In the rows, zero is written as 100.
Which row each row swaps with, under one turn or mirror:
K10: [87 91 117 68 100 63 90 109 64 91 77 98 92 113 133 99 127 79 95]
K128: [86 105 101 90 97 73 124 86 101 72 89 145 87 92 98 112 115 82 120]
K284: [104 110 117 126 103 108 118 80 120 88 89 121 97 94 88 106 108 80 101]
K174: [79 70 108 103 81 79 89 58 118 66 114 104 110 104 114 71 126 88 103]
K581: [103 73 91 105 79 123 64 98 118 56 92 118 63 114 115 98 116 106 93]
K660: [94 89 102 105 84 114 98 65 103 76 116 134 138 119 109 96 121 109 95]
K522: [124 131 92 88 96 115 113 83 95 94 100 96 81 127 110 97 118 103 139]
K131: [74 102 84 89 92 71 123 87 87 78 74 145 97 100 94 99 110 92 119]
K944: [104 119 98 94 101 119 90 89 115 102 106 115 113 134 123 67 100 129 79]
K435: [87 95 101 103 73 95 113 91 131 90 86 87 105 112 137 94 114 110 133]
K163: [77 99 112 117 105 95 123 94 91 97 108 104 93 137 108 90 90 85 61]
K432: [100 109 83 103 121 100 104 76 84 116 106 123 87 144 129 92 119 94 68]
K782: [103 112 89 63 95 89 94 93 93 91 122 120 88 77 91 86 115 96 61]
K738: [83 90 88 101 95 124 72 108 101 59 83 124 53 119 128 99 127 92 96]
K327: [113 97 94 105 79 112 121 119 77 113 102 94 91 98 95 95 99 120 79]
K186: [108 82 118 85 127 57 93 78 123 78 101 99 74 118 124 97 89 98 95]
K124: [98 70 92 102 92 132 78 87 119 73 76 105 67 123 106 106 119 90 90]
K827: [117 97 74 98 97 114 90 97 78 98 139 95 82 90 83 87 130 101 91]
K720: [83 107 97 117 92 126 76 107 98 83 70 108 71 125 125 118 122 96 102]
K651: [112 80 84 57 85 72 95 102 62 101 93 99 80 111 135 89 141 86 105]
K282: [106 81 88 107 88 126 65 113 100 81 94 116 66 129 120 117 122 98 112]
K682: [91 76 89 120 82 121 82 88 111 58 80 110 70 122 122 114 113 74 96]
K296: [100 68 98 84 88 109 66 99 134 69 88 110 58 117 119 92 119 83 90]
K791: [123 75 98 55 88 109 98 101 76 93 88 93 99 127 115 82 137 78 118]
K974: [75 90 117 102 57 73 112 98 117 78 96 104 109 113 122 81 100 109 84]
K716: [102 69 107 133 98 94 98 95 104 81 109 120 115 105 134 73 121 128 99]
K412: [121 97 65 90 100 128 115 95 95 92 117 93 92 97 86 97 123 100 81]
K248: [83 104 69 104 120 94 105 89 82 113 91 125 81 141 111 87 103 100 62]
K308: [102 78 102 89 94 45 88 83 107 76 110 112 107 119 110 73 94 125 110]
K532: [113 120 80 102 87 123 103 77 82 94 97 88 74 108 81 77 82 106 100]
K479: [92 91 89 92 80 124 66 89 116 64 79 101 55 115 121 97 102 86 92]
K900: [88 76 91 81 88 70 111 68 131 68 105 106 117 101 122 76 125 101 87]
K646: [128 102 87 121 111 97 70 92 106 98 127 129 72 115 95 79 101 102 75]
K658: [99 82 118 54 83 80 85 87 75 90 80 90 86 112 135 85 118 59 103]
K902: [77 103 104 90 81 81 126 111 97 110 105 136 93 92 106 91 114 123 115]
K888: [120 122 103 99 84 73 90 104 120 96 124 135 88 102 122 67 117 98 122]
K566: [104 90 102 57 90 78 88 117 59 94 77 93 95 112 129 81 122 79 103]
K727: [109 110 90 100 87 85 112 78 98 83 136 108 103 153 93 67 112 79 107]
K955: [110 114 103 91 110 60 103 96 108 126 124 119 102 118 117 81 137 104 84]
K190: [115 86 94 91 110 89 107 120 96 106 108 62 80 107 110 103 96 90 88]
K491: [77 103 93 94 96 75 119 88 95 63 78 153 90 92 97 82 117 89 110]
K850: [121 81 107 53 83 90 96 96 60 82 90 88 97 115 123 67 133 81 99]
K88: [112 82 97 43 84 71 95 103 79 89 90 100 88 121 114 78 142 79 109]
K764: [80 92 88 86 86 73 132 90 104 75 87 148 99 90 100 100 109 87 112]
K329: [93 101 66 102 113 103 111 88 89 115 109 124 87 138 116 87 107 97 60]
K303: [99 99 73 107 129 102 105 86 70 102 96 130 89 134 108 76 116 95 66]
K866: [111 107 120 73 104 87 119 109 105 68 97 118 110 84 87 90 85 98 105]
K942: [121 67 99 56 92 81 86 104 63 89 93 99 104 123 127 91 126 92 121]
K391: [105 123 96 103 87 94 118 105 82 81 108 86 81 79 100 61 113 81 79]
K981: [114 105 118 90 82 75 107 59 89 90 98 125 114 98 103 66 112 80 124]
K817: [88 81 91 114 87 126 67 110 109 72 70 115 77 119 121 106 111 98 101]
K132: [98 77 107 57 106 90 100 104 56 78 82 107 89 117 134 83 133 78 109]
K249: [131 94 127 115 116 106 100 72 92 105 106 112 98 103 111 79 87 68 94]
K77: [102 73 94 93 101 87 103 62 112 112 110 126 67 79 86 84 100 106 106]

K77 swaps with K727
K764 swaps with K329
K10 swaps with K720
K248 swaps with K131
K944 swaps with K866
K581 swaps with K850

